[[117 132 124 121]
 [112 122 121 120]
 [123 106 127 134]
 [134 122 124 117]
 [122 110 143 127]
 [141 120 134 115]
 [108 103 118 130]
 [132 144 123 123]]
->
[[117 112 123 134 122 141 108 132]
 [132 122 106 122 110 120 103 144]
 [124 121 127 124 143 134 118 123]
 [121 120 134 117 127 115 130 123]]

[[143 144 144 135 137]
 [138 140 140 137 137]
 [150 158 157 129 135]
 [107 110 110 113 111]
 [128 120 120 130 130]
 [139 141 141 133 134]
 [133 142 142 127 128]]
->
[[143 138 150 107 128 139 133]
 [144 140 158 110 120 141 142]
 [144 140 157 110 120 141 142]
 [135 137 129 113 130 133 127]
 [137 137 135 111 130 134 128]]

[[128 132 142 132 151 108]
 [123 118 130 117 130 108]
 [145 115 138 129 106 124]
 [147 110 120 113 147 131]
 [149 107 110 139 142 110]
 [138 115 134 124 130 128]
 [125 120 127 121 137 117]
 [147 125 133 128 108 140]
 [147 136 123 134 111 121]]
->
[[128 123 145 147 149 138 125 147 147]
 [132 118 115 110 107 115 120 125 136]
 [142 130 138 120 110 134 127 133 123]
 [132 117 129 113 139 124 121 128 134]
 [151 130 106 147 142 130 137 108 111]
 [108 108 124 131 110 128 117 140 121]]

[[117 140 117 126 134]
 [123 131 123 121 124]
 [148 111 149  99 112]
 [107 146 106 129 136]
 [141 112 139 105 109]
 [101 149  99 134 136]
 [113 141 112 125 131]
 [106 149 105 131 139]]
->
[[117 123 148 107 141 101 113 106]
 [140 131 111 146 112 149 141 149]
 [117 123 149 106 139  99 112 105]
 [126 121  99 129 105 134 125 131]
 [134 124 112 136 109 136 131 139]]

[[139 141 136 130 129 134 134]
 [132 105 145 116 117 144 149]
 [132 128 111 141 140 149 107]]
->
[[139 132 132]
 [141 105 128]
 [136 145 111]
 [130 116 141]
 [129 117 140]
 [134 144 149]
 [134 149 107]]

[[119 124 147 141 134 127 139 132 151 136 136 114 137 142 135]
 [118 123 141 137 127 126 130 126 142 128 128 108 129 131 127]
 [136 132 110 113 125 129 122 124 109 122 124 146 121 120 126]]
->
[[119 118 136]
 [124 123 132]
 [147 141 110]
 [141 137 113]
 [134 127 125]
 [127 126 129]
 [139 130 122]
 [132 126 124]
 [151 142 109]
 [136 128 122]
 [136 128 124]
 [114 108 146]
 [137 129 121]
 [142 131 120]
 [135 127 126]]
---
[[146 156 138 124]
 [116 116 117 125]
 [145 152 139 125]
 [153 152 154 128]]
->
[[146 156]
 [116 116]]

[[125 128]
 [143 130]
 [154 136]]
->
[[125 128]
 [143 130]]

[[147 145 123 112 106]
 [141 141 125 117 113]
 [150 140 115 109 101]
 [152 151 122 107 100]
 [139 129 116 118 113]]
->
[[147 145]
 [141 141]]

[[127 148 149 150 149]
 [150 109 109 109 110]
 [129 140 140 140 139]
 [129 138 138 138 137]]
->
[[127 148]
 [150 109]]

[[135 156 145 132]
 [135 139 126 130]
 [120 116 127 122]]
->
[[135 156]
 [135 139]]

[[100 154 100 142]
 [131 124 131 119]
 [118 137 117 128]]
->
[[100 154]
 [131 124]]
---
[[129 132 129 155]
 [131 126 132 108]]
->
[155 132]

[[119 141 115 126]
 [107 145 101 129]
 [142 107 151 143]
 [130 127 131 130]
 [119 138 116 122]]
->
[126 101 107 130]

[[130 122 135]
 [133 114 151]]
->
[135 114]

[[140 122]
 [144  99]]
->
[122 144]

[[155 150]
 [124 120]
 [ 98 105]]
->
[150 124]

[[120 148 145]
 [129 130 127]
 [ 99 144 123]
 [114 124 124]]
->
[145 130  99]

[[134 113]
 [105 141]
 [114 133]
 [125 126]]
->
[113 105]
---
[[120 140 126 110 100 137 125]
 [104 119 128 122 140 122 143]]
->
[[104 119 128 122 140 122 143]]

[[153 135 127 128 131]
 [124 128 135 154 150]
 [129 130 137 155 152]
 [123 127 128 144 153]
 [129 143 150 148 133]
 [124 129 138 156 146]
 [153 140 123 130 131]
 [146 157 147 131 130]
 [127 128 129 152 158]]
->
[[124 128 135 154 150]
 [123 127 128 144 153]
 [124 129 138 156 146]
 [146 157 147 131 130]]

[[131 123 126 129 110 121 126 138]
 [105 128 130 133 128 136 128 131]
 [134 123 123 130 110 127 129 133]
 [112 133 129 130 127 135 133 124]
 [133 125 123 125 109 125 132 134]
 [120 136 132 131 128 137 134 124]
 [131 123 121 130 113 127 131 141]
 [125 138 130 128 128 137 136 123]
 [131 122 124 126 109 124 132 135]
 [128 135 130 129 128 139 132 125]
 [132 120 124 122 109 124 132 131]
 [133 135 130 128 127 141 130 125]]
->
[[105 128 130 133 128 136 128 131]
 [112 133 129 130 127 135 133 124]
 [120 136 132 131 128 137 134 124]
 [125 138 130 128 128 137 136 123]
 [128 135 130 129 128 139 132 125]
 [133 135 130 128 127 141 130 125]]

[[156 138 125 124]
 [134 129 127 135]
 [124 129 123 119]
 [143 114 146 126]
 [133 130 128 126]
 [154 114 153 107]
 [123 126 127 115]
 [142 128 131 108]]
->
[[134 129 127 135]
 [143 114 146 126]
 [154 114 153 107]
 [142 128 131 108]]

[[122 100 105 157 102 129  99 130 146 153 143 157 140]
 [ 99 148 118 103 119 131 138 119 112 102 104 105 120]
 [107 114 114 145 100 118 114 146 144 138 133 146 117]]
->
[[ 99 148 118 103 119 131 138 119 112 102 104 105 120]]

[[119 114 119 132 115 114 123 126 111 112 134 113 123]
 [141 126 113 140 109 133 123 125 124 140 107 133 125]
 [118 118 126 123 110 120 139 124 125 121 125 101 129]
 [122 109 119 137 131 114 121 138 117 118 115 135 143]
 [143 123 120 131 107 130 120 133 148 127 135 122 143]
 [119 118 127 123 109 122 141 126 127 123 125 101 132]]
->
[[141 126 113 140 109 133 123 125 124 140 107 133 125]
 [122 109 119 137 131 114 121 138 117 118 115 135 143]
 [119 118 127 123 109 122 141 126 127 123 125 101 132]]

[[120 136 113 141]
 [134 117 145 121]
 [121 131 120 140]
 [113 121 130 120]
 [117 123 132 116]
 [108 129 116 133]
 [129 141 113 132]
 [148 126 138 132]
 [120 145 104 129]
 [135 122 137 138]
 [134 129 128 140]]
->
[[134 117 145 121]
 [113 121 130 120]
 [108 129 116 133]
 [148 126 138 132]
 [135 122 137 138]]

[[132 122 115 124 143 140]
 [114 123 105 124 148 127]
 [135 111 143 118 110 131]
 [136 148 147 149 120 121]
 [121 117 145 112 121 125]
 [143 148 112 147 127 124]]
->
[[114 123 105 124 148 127]
 [136 148 147 149 120 121]
 [143 148 112 147 127 124]]

[[133 124 121 131 144]
 [137 123 114 128 153]
 [128 132 133 122 127]
 [134 129 127 128 134]
 [133 131 126 129 130]
 [124 131 139 117 132]
 [137 136 128 123 126]
 [124 126 124 133 135]]
->
[[137 123 114 128 153]
 [134 129 127 128 134]
 [124 131 139 117 132]
 [124 126 124 133 135]]
